In the data rows, the value 128 means zero.
Some points, one per row:
Array([167, 116, 136, 111, 105, 157, 152, 160, 117, 99, 112, 112, 118])
Array([167, 116, 131, 109, 105, 153, 146, 161, 117, 100, 111, 112, 119])
Array([160, 116, 172, 109, 100, 175, 185, 136, 117, 99, 114, 114, 113])
Array([158, 117, 177, 112, 105, 176, 185, 132, 116, 99, 112, 114, 113])
Array([158, 116, 181, 114, 106, 174, 185, 125, 117, 98, 114, 114, 115])
Array([154, 117, 182, 113, 111, 173, 184, 120, 115, 98, 111, 114, 117])
Array([150, 116, 177, 111, 107, 170, 182, 122, 116, 101, 109, 114, 115])
Array([152, 117, 177, 112, 105, 169, 181, 121, 116, 98, 111, 113, 116])
Array([146, 116, 183, 109, 109, 170, 180, 120, 115, 101, 112, 114, 118])
Array([144, 117, 188, 111, 115, 171, 180, 114, 116, 104, 113, 114, 119])
Array([143, 117, 189, 107, 114, 171, 179, 116, 115, 102, 111, 113, 119])
Array([160, 120, 109, 108, 103, 117, 145, 186, 147, 119, 130, 114, 119])
Array([163, 120, 108, 110, 104, 116, 143, 191, 149, 117, 129, 113, 119])
Array([106, 120, 112, 130, 139, 111, 120, 166, 171, 162, 184, 112, 114])
Here are 12 more points, each followed by its number:
Array([107, 119, 113, 129, 136, 112, 119, 170, 172, 162, 183, 112, 115]) 0
Array([106, 120, 113, 128, 135, 112, 119, 169, 172, 157, 180, 112, 116]) 1
Array([108, 120, 113, 127, 133, 112, 121, 172, 172, 162, 180, 112, 116]) 2
Array([109, 119, 112, 128, 128, 111, 122, 171, 172, 160, 178, 112, 115]) 3
Array([112, 119, 112, 124, 133, 111, 124, 172, 173, 158, 175, 113, 117]) 4
Array([113, 120, 112, 129, 128, 111, 123, 179, 178, 155, 174, 112, 116]) 5
Array([112, 120, 112, 125, 126, 111, 124, 178, 179, 155, 169, 113, 117]) 6
Array([113, 120, 113, 126, 128, 112, 124, 179, 177, 156, 170, 113, 117]) 7
Array([110, 120, 112, 125, 129, 111, 127, 178, 176, 152, 173, 113, 116]) 8
Array([114, 120, 111, 122, 136, 111, 127, 176, 176, 153, 173, 113, 115]) 9
Array([109, 120, 111, 125, 140, 111, 126, 172, 174, 155, 174, 113, 116]) 10
Array([110, 119, 112, 124, 138, 112, 125, 171, 172, 156, 175, 113, 114]) 11
Which three of these numbered points are nearest to each point below, looking only along the 4 directions in which the first points spread most? Their numbers follow each, nearest first.
Array([101, 116, 114, 160, 141, 116, 115, 120, 127, 173, 145, 125, 116]) > 1 11 0
Array([101, 116, 114, 165, 134, 115, 115, 124, 128, 177, 152, 125, 117]) > 1 0 11
Array([175, 118, 108, 108, 108, 114, 120, 154, 129, 121, 119, 113, 115]) > 6 7 9
Array([87, 135, 115, 209, 145, 116, 118, 109, 116, 194, 130, 175, 133]) > 1 0 11
Array([89, 132, 115, 209, 143, 115, 118, 113, 116, 191, 129, 175, 129]) > 1 0 11
Array([100, 117, 115, 166, 135, 115, 115, 126, 129, 180, 150, 125, 116]) > 1 0 11
Array([112, 119, 156, 110, 193, 140, 145, 115, 115, 107, 112, 113, 142]) > 11 10 4
Array([103, 116, 113, 155, 146, 116, 114, 119, 124, 177, 148, 124, 114]) > 1 0 11
Array([174, 117, 108, 106, 106, 114, 119, 157, 127, 117, 116, 112, 116]) > 6 7 9
Array([100, 117, 116, 110, 255, 110, 119, 113, 120, 157, 156, 111, 128]) > 1 0 11
Array([187, 116, 164, 113, 172, 176, 175, 114, 118, 103, 111, 114, 113]) > 11 9 8
Array([140, 117, 114, 140, 103, 113, 114, 157, 118, 137, 113, 121, 121]) > 7 6 9
Array([182, 115, 170, 111, 172, 177, 170, 113, 116, 95, 110, 113, 115]) > 11 9 8
Array([154, 118, 109, 103, 101, 117, 112, 117, 120, 102, 122, 114, 114]) > 7 6 9
Array([141, 123, 108, 108, 103, 112, 113, 113, 124, 108, 124, 127, 117]) > 9 6 7
Array([137, 121, 109, 113, 105, 110, 114, 111, 123, 110, 125, 136, 113]) > 9 11 6
Array([148, 116, 109, 108, 108, 118, 112, 118, 116, 113, 110, 111, 115]) > 9 7 6
Array([147, 117, 110, 109, 107, 123, 113, 112, 116, 112, 112, 111, 114]) > 9 7 11
Array([101, 116, 115, 160, 144, 115, 115, 119, 125, 178, 146, 124, 117]) > 1 0 11
Array([89, 142, 110, 170, 114, 115, 117, 111, 119, 153, 109, 175, 121]) > 11 10 1
